128 stands for zero in the data rows.
Here are some points:
[134, 74, 137, 147, 169, 54, 154, 168, 144, 99, 77, 108, 155, 66, 138, 57, 166, 101, 168, 90, 174, 149, 104]
[95, 80, 134, 103, 148, 136, 115, 107, 137, 124, 139, 151, 124, 113, 142, 128, 167, 127, 144, 168, 129, 131, 124]
[142, 168, 110, 156, 166, 7, 130, 137, 73, 118, 117, 121, 90, 25, 166, 3, 111, 153, 187, 91, 157, 234, 32]
[137, 110, 173, 42, 139, 172, 154, 118, 225, 153, 122, 85, 164, 101, 133, 180, 163, 166, 140, 119, 139, 126, 157]
[121, 154, 137, 147, 129, 134, 112, 136, 122, 108, 145, 145, 128, 152, 128, 120, 138, 108, 137, 136, 124, 111, 129]
[53, 101, 99, 82, 144, 201, 133, 3, 141, 167, 50, 129, 118, 137, 106, 197, 82, 80, 141, 166, 119, 177, 233]
[167, 118, 123, 163, 190, 88, 130, 215, 156, 103, 105, 96, 151, 23, 136, 70, 101, 200, 131, 66, 217, 152, 77]
[116, 94, 133, 123, 147, 167, 144, 110, 128, 130, 126, 119, 109, 169, 106, 157, 165, 93, 91, 173, 108, 142, 158]
[109, 131, 135, 135, 112, 115, 84, 122, 110, 164, 143, 89, 113, 126, 193, 134, 134, 105, 78, 163, 168, 182, 156]
[179, 166, 86, 12, 132, 206, 102, 20, 117, 181, 129, 124, 71, 155, 105, 181, 159, 196, 0, 82, 85, 175, 141]
[148, 129, 157, 115, 140, 157, 141, 102, 164, 131, 122, 82, 152, 149, 116, 147, 133, 102, 88, 129, 95, 137, 146]
[148, 137, 140, 101, 121, 128, 123, 141, 120, 125, 133, 125, 142, 138, 110, 137, 133, 134, 131, 128, 108, 118, 130]
[141, 88, 100, 159, 122, 144, 171, 196, 138, 130, 159, 94, 93, 146, 102, 158, 66, 124, 42, 147, 158, 95, 102]
[181, 120, 69, 255, 117, 80, 112, 156, 92, 158, 110, 112, 90, 86, 119, 197, 24, 181, 0, 119, 130, 127, 51]
[140, 74, 209, 137, 102, 166, 45, 167, 127, 108, 155, 100, 136, 190, 106, 229, 211, 64, 58, 181, 132, 68, 215]
[71, 150, 124, 59, 170, 201, 194, 59, 109, 161, 145, 147, 129, 97, 184, 137, 112, 98, 206, 49, 113, 190, 132]
[129, 119, 139, 140, 130, 150, 120, 128, 120, 131, 117, 164, 129, 139, 117, 109, 117, 106, 121, 142, 108, 123, 145]
[116, 142, 115, 131, 74, 147, 136, 142, 116, 114, 140, 113, 128, 113, 133, 158, 119, 141, 129, 138, 127, 121, 148]
[144, 255, 139, 156, 182, 72, 83, 176, 125, 35, 146, 66, 82, 104, 102, 48, 142, 209, 181, 163, 128, 168, 134]
[67, 117, 131, 80, 111, 132, 145, 160, 134, 210, 173, 73, 95, 172, 119, 147, 29, 141, 42, 131, 186, 114, 117]
[91, 101, 125, 46, 123, 193, 126, 100, 131, 90, 136, 175, 126, 161, 95, 160, 121, 165, 91, 149, 45, 113, 149]
[61, 255, 196, 52, 137, 179, 99, 157, 173, 76, 124, 83, 68, 255, 124, 99, 153, 95, 97, 66, 70, 123, 125]
[154, 120, 122, 72, 151, 186, 126, 93, 129, 130, 116, 111, 93, 170, 85, 141, 128, 169, 115, 110, 83, 129, 124]
[147, 171, 165, 134, 164, 161, 107, 118, 98, 149, 168, 213, 119, 148, 128, 74, 124, 89, 162, 119, 126, 144, 148]
[126, 152, 128, 144, 115, 114, 122, 159, 143, 106, 142, 145, 159, 127, 123, 126, 127, 134, 132, 107, 156, 102, 90]
[123, 118, 118, 129, 124, 129, 140, 132, 117, 131, 128, 145, 128, 124, 143, 135, 130, 122, 121, 114, 117, 105, 127]
[138, 169, 138, 103, 113, 77, 118, 134, 146, 111, 151, 110, 165, 104, 113, 137, 140, 116, 200, 178, 148, 126, 131]
[141, 87, 180, 131, 162, 126, 90, 114, 151, 118, 132, 126, 117, 114, 117, 114, 139, 109, 135, 119, 145, 145, 154]
[116, 141, 125, 138, 140, 189, 158, 57, 117, 166, 140, 93, 105, 110, 164, 167, 169, 178, 79, 106, 140, 148, 151]
[125, 150, 125, 127, 95, 54, 141, 153, 140, 113, 125, 130, 158, 123, 138, 140, 130, 119, 215, 141, 121, 116, 112]
Then 24 other points, each followed by its number:
[144, 122, 109, 127, 131, 127, 138, 80, 110, 145, 86, 167, 127, 136, 134, 134, 133, 94, 136, 154, 100, 162, 194] 0
[95, 33, 122, 93, 136, 57, 163, 195, 111, 192, 149, 141, 106, 121, 143, 193, 107, 102, 79, 114, 227, 103, 44] 1
[92, 177, 170, 133, 159, 160, 104, 165, 170, 124, 145, 123, 82, 173, 132, 129, 128, 100, 99, 104, 130, 137, 124] 2
[109, 245, 140, 117, 145, 169, 142, 154, 143, 192, 218, 125, 129, 88, 182, 87, 107, 231, 171, 29, 132, 147, 112] 3
[167, 86, 131, 149, 119, 200, 128, 92, 128, 161, 85, 136, 93, 153, 111, 195, 133, 98, 54, 131, 110, 124, 238] 4
[76, 62, 167, 51, 177, 172, 117, 88, 191, 161, 131, 167, 156, 133, 98, 129, 172, 109, 159, 128, 146, 147, 121] 5
[113, 124, 107, 108, 120, 131, 106, 101, 150, 157, 142, 123, 149, 124, 148, 148, 159, 124, 153, 109, 153, 149, 149] 6
[114, 142, 151, 160, 144, 95, 129, 113, 115, 146, 110, 161, 127, 117, 135, 122, 144, 97, 147, 149, 110, 150, 150] 7
[145, 124, 138, 115, 117, 143, 105, 132, 119, 147, 134, 139, 153, 107, 105, 128, 156, 91, 166, 131, 138, 138, 147] 8
[150, 165, 119, 116, 166, 102, 121, 170, 121, 93, 128, 139, 113, 107, 146, 68, 126, 160, 168, 79, 150, 136, 100] 9
[168, 145, 139, 155, 148, 68, 119, 198, 111, 73, 157, 84, 118, 122, 123, 74, 150, 153, 135, 130, 136, 136, 97] 10
[139, 179, 112, 136, 76, 88, 120, 178, 111, 98, 89, 190, 174, 78, 134, 104, 135, 99, 191, 70, 77, 52, 63] 11
[144, 75, 152, 98, 155, 157, 120, 65, 112, 130, 128, 138, 100, 173, 78, 164, 140, 116, 67, 176, 81, 94, 204] 12
[102, 169, 81, 113, 109, 145, 179, 108, 169, 132, 98, 159, 191, 137, 134, 141, 65, 120, 134, 167, 71, 103, 87] 13
[148, 133, 129, 160, 123, 124, 112, 114, 97, 139, 138, 109, 119, 125, 116, 145, 122, 150, 107, 98, 130, 128, 95] 14
[96, 127, 149, 141, 148, 49, 118, 210, 140, 104, 93, 42, 160, 66, 151, 90, 118, 129, 91, 145, 240, 162, 86] 15
[125, 193, 176, 94, 190, 177, 63, 161, 176, 136, 195, 89, 129, 168, 89, 102, 176, 82, 69, 118, 157, 91, 173] 16
[166, 255, 91, 185, 59, 65, 162, 149, 132, 61, 103, 210, 162, 73, 113, 114, 137, 146, 217, 44, 112, 100, 84] 17
[97, 142, 115, 145, 136, 197, 155, 116, 106, 107, 176, 255, 137, 166, 89, 88, 103, 117, 124, 93, 188, 86, 70] 18
[55, 0, 165, 191, 112, 43, 207, 178, 155, 142, 124, 160, 50, 90, 134, 214, 50, 69, 86, 188, 176, 39, 108] 19
[137, 106, 91, 109, 140, 160, 126, 47, 144, 178, 107, 151, 167, 111, 142, 163, 137, 138, 173, 126, 137, 94, 138] 20
[140, 90, 121, 155, 148, 158, 127, 158, 119, 133, 138, 140, 94, 155, 119, 154, 123, 99, 69, 146, 117, 105, 111] 21
[122, 123, 88, 157, 124, 135, 157, 135, 115, 126, 144, 163, 119, 137, 103, 113, 90, 148, 105, 114, 129, 129, 54] 22
[151, 77, 89, 168, 92, 148, 128, 58, 145, 177, 23, 97, 169, 121, 125, 229, 120, 77, 9, 227, 169, 134, 190] 23
Which two of these numbered points are nearest to each point below by angle, seen from the average point of the first points? Their numbers follow each, nearest first.
[131, 118, 161, 122, 114, 115, 121, 167, 122, 126, 134, 119, 139, 162, 75, 128, 89, 156, 127, 149, 92, 107, 54] > 22 10
[107, 91, 133, 125, 85, 98, 116, 147, 141, 152, 160, 171, 93, 110, 113, 150, 150, 127, 167, 166, 131, 129, 123] > 19 8
[78, 146, 62, 122, 236, 35, 140, 126, 107, 106, 163, 97, 76, 9, 234, 0, 181, 232, 164, 35, 222, 209, 44] > 9 15
[180, 84, 100, 140, 81, 189, 134, 28, 108, 255, 76, 124, 105, 145, 98, 184, 102, 155, 32, 66, 2, 159, 224] > 4 12
[98, 139, 140, 166, 120, 67, 90, 80, 95, 186, 142, 167, 163, 97, 132, 78, 142, 108, 144, 109, 114, 147, 146] > 7 8
[130, 131, 128, 214, 142, 104, 115, 134, 79, 141, 106, 99, 123, 118, 121, 197, 60, 179, 58, 113, 111, 115, 90] > 14 22
[152, 132, 139, 143, 101, 212, 114, 93, 102, 148, 91, 63, 113, 176, 137, 116, 117, 153, 115, 152, 114, 113, 177] > 4 12
[115, 131, 123, 159, 116, 124, 141, 155, 120, 99, 147, 150, 207, 103, 120, 125, 114, 132, 135, 93, 99, 76, 86] > 11 17
[127, 94, 144, 110, 152, 154, 115, 131, 166, 92, 141, 135, 124, 166, 96, 156, 120, 134, 100, 119, 92, 144, 136] > 12 21
[128, 142, 178, 138, 129, 144, 93, 156, 154, 141, 112, 128, 105, 166, 132, 104, 137, 125, 110, 126, 120, 134, 142] > 2 16
[133, 83, 111, 176, 72, 154, 141, 189, 148, 135, 112, 122, 171, 174, 139, 192, 137, 78, 97, 154, 174, 122, 166] > 23 21
[148, 162, 127, 141, 140, 93, 123, 165, 113, 73, 161, 91, 91, 126, 146, 81, 156, 173, 81, 102, 178, 170, 107] > 10 9
[188, 255, 140, 177, 207, 17, 121, 136, 86, 93, 39, 122, 94, 86, 155, 7, 84, 150, 132, 123, 115, 212, 143] > 9 10
[127, 217, 119, 122, 217, 91, 145, 255, 179, 84, 168, 106, 156, 85, 215, 0, 158, 179, 182, 146, 224, 169, 81] > 9 10
[93, 140, 41, 17, 208, 4, 255, 255, 164, 0, 158, 0, 225, 154, 113, 0, 11, 233, 252, 73, 240, 59, 0] > 9 10
[112, 157, 128, 120, 143, 206, 118, 139, 195, 121, 137, 135, 100, 155, 127, 151, 133, 129, 124, 130, 217, 147, 191] > 2 16
[119, 117, 126, 95, 112, 157, 143, 52, 123, 143, 110, 111, 133, 155, 95, 163, 158, 112, 144, 151, 33, 119, 188] > 12 0
[119, 28, 97, 100, 79, 106, 148, 144, 172, 158, 144, 161, 150, 99, 137, 200, 161, 137, 138, 110, 104, 87, 64] > 1 19
[123, 100, 118, 145, 122, 134, 121, 131, 136, 137, 126, 121, 132, 121, 106, 145, 115, 101, 133, 136, 116, 114, 122] > 19 21
[99, 108, 125, 200, 217, 18, 99, 255, 117, 99, 123, 0, 183, 48, 143, 25, 114, 220, 133, 184, 255, 147, 68] > 15 10
[161, 138, 160, 116, 123, 91, 114, 156, 128, 78, 158, 112, 108, 116, 120, 88, 139, 175, 138, 123, 162, 131, 94] > 10 9
[52, 13, 159, 157, 120, 97, 119, 219, 131, 193, 137, 153, 69, 159, 100, 196, 99, 71, 79, 151, 221, 80, 75] > 1 19
[126, 126, 95, 122, 141, 112, 141, 129, 108, 133, 135, 159, 140, 123, 101, 144, 102, 159, 133, 116, 100, 92, 98] > 22 11
[74, 83, 155, 61, 224, 151, 144, 39, 170, 99, 125, 215, 106, 68, 127, 152, 176, 153, 174, 175, 32, 150, 162] > 5 0
[125, 98, 102, 127, 123, 129, 132, 125, 142, 112, 87, 151, 110, 144, 118, 125, 154, 123, 156, 141, 112, 99, 144] > 0 20
[152, 137, 205, 54, 140, 157, 198, 36, 183, 163, 121, 15, 179, 112, 184, 170, 173, 133, 189, 105, 157, 162, 148] > 6 20
[113, 126, 173, 145, 168, 72, 172, 155, 130, 135, 32, 79, 105, 45, 128, 81, 90, 202, 111, 86, 204, 190, 80] > 15 9
[154, 57, 167, 114, 190, 60, 185, 174, 182, 50, 9, 88, 90, 0, 146, 20, 50, 237, 115, 171, 160, 194, 40] > 15 9
[104, 162, 116, 159, 97, 156, 140, 173, 163, 117, 145, 119, 126, 148, 130, 153, 126, 168, 58, 116, 118, 120, 101] > 22 2
[145, 138, 80, 149, 139, 93, 116, 121, 82, 158, 107, 152, 127, 89, 150, 154, 96, 143, 105, 63, 99, 101, 100] > 14 11
[117, 100, 126, 163, 137, 120, 138, 122, 102, 141, 109, 143, 137, 119, 138, 117, 128, 121, 97, 124, 97, 117, 135] > 7 21
[153, 209, 162, 79, 104, 134, 73, 168, 154, 184, 184, 123, 169, 255, 82, 143, 194, 111, 145, 156, 92, 140, 224] > 16 8
[81, 57, 76, 163, 119, 125, 149, 167, 168, 122, 194, 103, 137, 183, 87, 171, 32, 113, 84, 147, 146, 127, 65] > 22 19
[50, 8, 177, 130, 132, 82, 130, 125, 97, 142, 166, 113, 76, 132, 129, 201, 99, 64, 115, 119, 226, 132, 95] > 1 19
[123, 149, 155, 156, 113, 96, 73, 188, 106, 152, 165, 155, 173, 135, 153, 107, 128, 158, 146, 96, 109, 73, 35] > 11 14
[179, 228, 155, 133, 166, 0, 133, 250, 82, 0, 157, 42, 70, 56, 185, 0, 155, 255, 159, 137, 124, 132, 44] > 10 9
[147, 146, 144, 147, 109, 143, 73, 136, 74, 122, 95, 161, 107, 164, 121, 98, 101, 106, 128, 199, 75, 113, 173] > 0 7
[160, 113, 119, 114, 107, 94, 141, 122, 118, 92, 120, 173, 136, 119, 155, 134, 125, 146, 144, 90, 137, 122, 108] > 17 11
[138, 63, 146, 169, 93, 156, 135, 133, 90, 134, 124, 151, 124, 137, 74, 162, 150, 118, 80, 138, 105, 86, 131] > 21 12
[125, 107, 88, 111, 41, 158, 146, 201, 0, 89, 105, 206, 185, 36, 155, 152, 153, 90, 126, 181, 117, 0, 167] > 11 8
[115, 153, 147, 155, 112, 131, 109, 141, 106, 178, 154, 68, 100, 123, 129, 127, 132, 135, 90, 138, 145, 178, 127] > 14 15
[142, 135, 151, 113, 149, 164, 78, 128, 129, 118, 179, 178, 90, 147, 67, 102, 146, 81, 181, 135, 104, 158, 214] > 8 0
